In the data rows, 128 means zero.
Some points:
[139 109 133 112 128 168  84 103 134  57 118  76 160 125 158  78 174 108
 141 141 102 167 155 175 119 118 119  42 154 118  83 190 111 144 151]
[165 169 131 125 175  96 152 103  89 139 122  93 136  62 162 126 169 145
 154  99  98 163 141  88 167 186 117 176 173 176 103 181 102 149 124]
[141  98 122 135 172 138  85 166 127 128 130 179 144 108 122 141 142  93
  74  71 112  81 184 115 156 101 162 153  81 161 186 124 161 139  97]
[137 130  18  87 120 123 158 104 133 119  85 123 169 152 193 163 136 124
 119 114 127 113 167 158  99 133 119 104  85  84 105  78 102  58 128]
[120 133 133  90 173  47  54 125 169 109  89  91 138 115  76 125 141 113
 116 172 130  98 157 106 125  89  72 112 148 150 140 138 121 138  95]
[ 82 153  84  99 160 126 122 137 185 146 105 140  97  79 169 128 131 163
 135  70  66 138 108 122 118 133  87 107 154  85 139 137 160 161 136]
[186 135 116 112 121 133 178 134 146 120  84  97 101 109 169 111 172 108
 105 132 130  79 133 140 135 154 198  71 178 111 110 129  85 119  94]
[125  87 141 110 175  88 181 108 124 161 143 118  81 141  79 115 201 140
 117 125 113 126 110 149 114 126 106 114 123 108  97 161  81 117 185]
[107 103 115 113 184 148 132 153 143 123 141 152 156 115 148 143 167 110
 187 190  98 141 124 107 142 131 163 163 125 108 154 118 147 100 126]
[111 143 120 110 150 100 135 195  85  97 197 177 125 128 135 143 196  78
 125 145 150 122 146 115 101 185 117 120 143 133 126  71  80  94 132]
[143 130 145 149  75 142 162 116  88 161 125 127 120 157 122 111 161 130
 119 146 155 158 127 144  93  99 107 127 104 114  92  88 158 163  87]
[113 110 124  99  94 132 116 122  74 115  90  94  98 115  95 137  68 111
 133 175 137 110 135 166 160 157 130 177 113 127 129 164 109  72 160]
[108 144  60  95 117 127 125 132 135 125 112 152 132 110 136 147  60 104
 124 162  92  98  73 139 101 100 186 146  97 141 167 165  73 119 145]
[139 162 127 185 119 149 120 164 138 132  56  93 182 150 114 139 140 146
 122 133 127 165 174 111 117 151 162 156  60 155 143 102  77 137 152]
[128 144  75 125 153 111 152 124 101  95 122 182 158 157 125  92 102  96
 187 120 134 131 154 112 169 115 108 130 137 123 119 114 146 113 134]
[140 101 104 149 106 137 115 142 132 144 121  97 125 226 154 108 167  54
 110  98 105  89  75  76 195 150 117 137 151 149 104 171 146 139  98]
[152 108 165 133 145 160 106 134 159 132 119 143 119 129 143 130  95 108
  40 141 141 124 198 122 117 107 111 147 120 126 111 116 157 146 112]
[135  73  88 161 106 106  90 130  98 129 111 113 145 124 105 150 117 132
 135 113 184 107 135  86 104  80 194  92 112 148 107 131 149 160 159]
[141 116  94 118 179 178 158 138 112 144 105 126 137 179 114  68  92 147
  95 189 139  95 133  84 171 106 107 106 131 121 159 122 101 170 188]
[107 147 127 110 128 180 103  96 130 132 118 117  86 136  52 177 110 142
 177  73 103  40 124  76 102  86 161 141 120  89 143 110  84 166 147]
[164  92 155  73  48 118 109 155 123 137 141 114 190  83  93 133 181 141
 105 129 112 128 130 121 140 113 105  97 109 116 184 129 119 122 117]
[118 161 155 184 119 142 139 169 152 113 165 117 117 167  75  94 156 119
 142 160  65 120  84 116 126 132 170 120 115 157  85  76  72 109  84]
[ 46 107 113 102 162 135 129 152  85  99 183 115 152 131 128  96 163 119
 142  75 163 146 135  76  93 178 143 149 108 123 117 174 109 158 199]
[187 168 113 144 181 149  85 157 123 147 140 129 144 131 113 127 154 137
  94 157 147 212 119 145 122 135 160 138 119  72 155 149  75 164 146]
[138 108 126 133 101 179 106 139 130 177  98  76 151  94  79  87 149 137
 152  79 118 120 135 147 168  97  91 149 120 166 132 107 114 103 129]
[143 153 178 133  76 157 115 152 132  92  97 157 176 162 163  89 139 118
 137  96 187 127  81 133  52  52 165 205 188 167 116 167 136 123 163]
[114 141  94 132  86 108 100 112  87 103  94 101 119 167 106 206 119  61
 108  93 112 127 104 153 127 171 148 138 146 104 103  89 107 131 125]
[128 109 140 146 117 101 110 120 133 152 181 123 149  71 134 169 100 113
  57 105 159 120 101  94  85 176  70 144  87 109  61 135 101 177 134]
[123 123 101 131 145 165 130 123 136 151 123 147 180 107 101 191 140 108
 166 157 161 146 112 208 190 113 193 132 157 102  83 154 170 136 134]
[144  87 137 152 181 150 123  93 109 169 182 166 133 122 118 154 121 167
  82 151 123 136 133 178 156  84 127 139 118 140 162 180 128 167  73]
[105 116  78 153 125 107 167 150  78 145 105 161 166 109  67  63  98 158
  62  95 164 203 130 106 122  79 115 100 181  76 130 132 105  86  82]
[173 162 188 100 105 128 153 104 148 129 161 118 167 177 125 134 127  91
  73 138 131  98 129 145  80 153 111  98  76 104 199 166 124 104 146]
[ 97 137 213 154 157  94  82 148 106 163 109  94 170 141 124 138  67 151
 147 104  75 127 145 133 158 148 151  33 141 164  95 123 139  89 156]
[ 91  98 160 159 179 105 177 184 170 152 105 123 101 122 127 127  91 142
 160  69 211  80 136 200  70 155 103 117 123  99 134 120 143 106 105]
[163 141 189 115 107 130 101 119 111 225  49 185  87 112 179 108 125 133
 156 142  99 153 145  79 107 139 134 154 141 100  94 150 149  88 162]
[184 150 185  99 161  86 226  86  81  81 102  99 120 130 148 151 106 124
 150  72 152 145  96 107 152  41 145 110  77 128 133 140 111 134  57]
[ 79  89 173 100 104 144 137 170 104  80 119 155 128 104 125 153 139 133
 131 180 100 176 101 144 111  76 134 137 179 104 145 124  98 116 148]
[161 104  92  76 128 145 120 174 104 101 141  86 141 162 149 181 115 176
 163 109 116 171  99 131  87 126  79  80  90 158 148 118 201 180 129]
[130 168 113 126 103 122 151 121 132 137 147 163 159 123 156 134 143 150
  67 127 158  78 169 124 158  96  96 130 150 193 110 100 127  92 159]
[127 114  57 165 122 125 118 141 146 105 178  57 120 110 158 118 161 211
  84 147 128 117  70 143 102 145 160 164 151 111 161  93 216  96 136]
[119 145 157 178 126 128 149 148  68  69 157 162 133 117 172  91  79 117
 144 107  62  89 124 115  62 122 127 103 169  52 148 150 181 146  88]
[149  23  85 117  77 105 160 104 216 122 174 164 106 148 155 150 113 186
 160 131 106 156 178  65 113 117 165 138 119 119  85 123 114 112 139]
[106 134 169 114 111 137  97 145 151 124 147 168 127 127 124 152 104 156
 182  63 122 151 131 134 128 184 141  79 165 162 194 152  92  90 107]
[119 161 123 100  96 143  98 148 121 173 203 169 105 198 170 142 126 150
 122  95  89 128 108 175 170  76  65 158 143 129  92 127  51 153 141]
[ 82 134 136 135  76  87 200 132 148 192  68 156 142 130 148 101 169 187
 140 118 116 102  99 194 134 152 140 123  56 129 176 146 122 196 108]
[135 147 102 147 111 163 125  83 116 152 152 105 141 121  94 151 112 119
 132 125 181  81  80 138 132 180 157 118 208 163 118 160 157 187 156]
[123 160  96 172 160 167  90  64 149 115 113 120 107 132 101 111 164 107
 150 125 126 132  79 103  96 130  69 157 123  71 178 117 123  86 107]
[158 116 141 123 172  69  99 141  98 174  91 136 131 161 126 166 113 186
 125 128 143 174 108  59  92 133 144 105 173 118 117  81 120 158 104]
[106 169 182  82 163 157 156 150 155 164 147  78 157 142 167 155 117 103
 150 184 106 146 125 122  75 121  98 152 131 147 100  69 196 131 135]
[ 94 126 162  49 115 216 122 137 113 199 121 116  69 127 111  97 141 118
  84 128 164 144 171 102 141 172 162  93 129 118 181  99 156 127 115]
[162 122  98 132 141 101  98 181 133  88 109 185 135  83 161 105 100 130
 116 139  94  83 128 133 112 148 102 103  99 126  89 158 145 152 154]
[113 156 116 122 120 136 120 115 131 171 135 147 158  76 127 108 152 176
 131 148 153  78 112 141  82 125 148 140 130 154  49 111 140 108  68]
[126 166  71 185 101 151  91 145 138 149 127  95 121  97 161 131 143 131
 184 123 137 109 159 149 160  88  91  99 110  86 121 135 130 110 116]
[143  91 165 125 132 106  93  90 164  93 120 139 115 144 118 102 151 130
 175 158 111  70 170 151  52  90 109 106 149 150 124 111 104 165 123]
[117 170 114 133 111 166 112  84 116 147 156 120 117 208  84 142 122 145
  87 138  96 127 223 145 103 157 155 130 145  95  95 186 161 106  84]
[137  80  96 109 170 120  83 110 134  98 122 141  95 166  78  82 116 147
 127 123  90 139  88 161 113 169 127 167 136 160 120  53 142 104  83]
[134 158 124 105 149 140 139 100 109 152 150 119 152 111 152 150 147 167
  98 133  96  92  99  73 135 100 151 129 121 190 191 166 135  53  90]
[ 43 175 134 108 115  86  33  85 136  93 113 156  97 136 155 141 128 136
  88 143 182 176  96 108 185 125 150  95  97 159 107 115 146  86 121]
[110  82 169 132 150 147 146  97  39  73 153 109 121 102 146 114 117 202
 155 157 145  52 150 154 138 167 128 138  99 122  89 112 121 100 132]
[163 115 123 117 153 114 140 102 145 111 123 186 118 157 140  75 139 103
 147  92 124 181 145 176 159 174 180 121 112 188 140  93 166 174 127]
[138 115 122 216 112 159 144  87 108 140 119 170 132 115 140 158  89 132
  88 190  96 144 140 138 143 163  87  93 154 177 180 101  69 150 146]
[156 129 176 182 112 128  99 118  85  83 118 161  24 105 137 173 215 138
 130 100 142 156 119 143 153 106 116 112 103 120 143 108 166 113 183]
[ 70 107 129 103 128 148 196 182 139  85  71 115  91 154 110 182 142 115
  86 127 129 130 140 142 203  93  86 144 187 145  83 141 146 162 114]
[150  82 169 158 136 122 167  91 168 122 139  87 155 131 156 176 116 110
 129 114 123 114 119 104 183 128 137 147 198  98 161  67 125 112 182]
[128 148 148 165 143 166 142 146 202  89 143 118 103  71 112  99 128 121
  79 101  99 129 115  91 166 112 164 132  55  98  64 131 130 128 158]
[ 78 113 144 147 106 169 122  64 163  92 144 109 185  98 136 143 125 119
 161 113 155 193 184 115 130 146 101 183 123 121 134 129  82 160  57]
[113 142 135 157 151  90 142 111 132 120 111  87 148 179 115 104  95 178
  80  79  91 166 168 180 106 117 122 189 120 156 174 151 145  86 188]
[113  50 120 111 129  68 104  76  80 199 157 112 101 106 173  68 121  33
 157 117 118 146 134 158 100  91 133 137 117 135 131 126 145 126 136]
Along one direction, these points spread out more than along any other. For each point below, how far along it does it lie, from 0 to 99? 50 is the average, and the first point above lies past it. One standard deviation of the points above along it is 16.
[186 155 149 120 116  53 123 121 166 107 128 179 150 128  70 122 147 145
 156 129 177  94 162 127 160 159  95 152 170  99 156 150 177 112 159] : 53
[111 107 158 114 105 125 123 171 114 106 143 150 141 169 135 137 120 143
 177 157 145 118 143  84 180 163 125 140  75  96 144 177 157 126  97] : 52
[148 102 123 158 110 157 136 183 157 153 150  97 111  99 145 118  77  54
 122  98 169 135 110 131 135 123 119 131 160 153 166 112  87 106 101] : 41
[202 131  87 110 154 199 134 159 108 128 127 150  72 105  86 168  92 116
 185 142 138 158 112 143  96 153  76 151  94 176  90 153 126  87 140] : 54
[143 102 160 101 107 138 147  98 197 112 130 153 159 122  75 112  88 107
 120 129 109 162  27 126 137 172  95  89 108 130  69 151 169  81 133] : 55
[126 219 107  89 134 126 156 102 167 121 200 126  97  96 119 105  85 132
 149 124 175 154 155 142 121  86 169  76 138 142 133  88 131 150 174] : 54
[ 63 140  91 184 122 104 197 118 147 130 113 133  89 122 101 166 165  63
 155 185 121 158 153  70  58 129 106 101 126 194 145 182 169 126 129] : 57
[110 151 134 131  98 154 139  90 119 107 109 138 144 130 163  47 115 145
 141 150 167 112  96  90 169 150  70 129 106 116 139  66 115 170 126] : 50
[136 161 114 155  58  66 152 173 101 166 201  88 126 121  73  99 107 114
 157 162  98 147 152 128 184 103 128 146 101  95 126  95 154 138 138] : 44
[161 150 128 112  80  73 115 165 138  75 115  68  29 114 163 103  86 154
 121 161 148 128 144 146 134 153 148 176 151 148 152 164 104 174  85] : 54
[124 155 152  90 121  86 135  95 108 117  89 147 152  70 114 159 119  75
 101 132  76 105 106 163 125 136 170 175 139  87 139  86 155 180 135] : 55
[110 126 150 162 183  97 111 137 166 159 140 106 111 177 186 150 122 107
 155 177 198 111  85 146 163 111 140 128 113 100 127 164  94 118 122] : 50
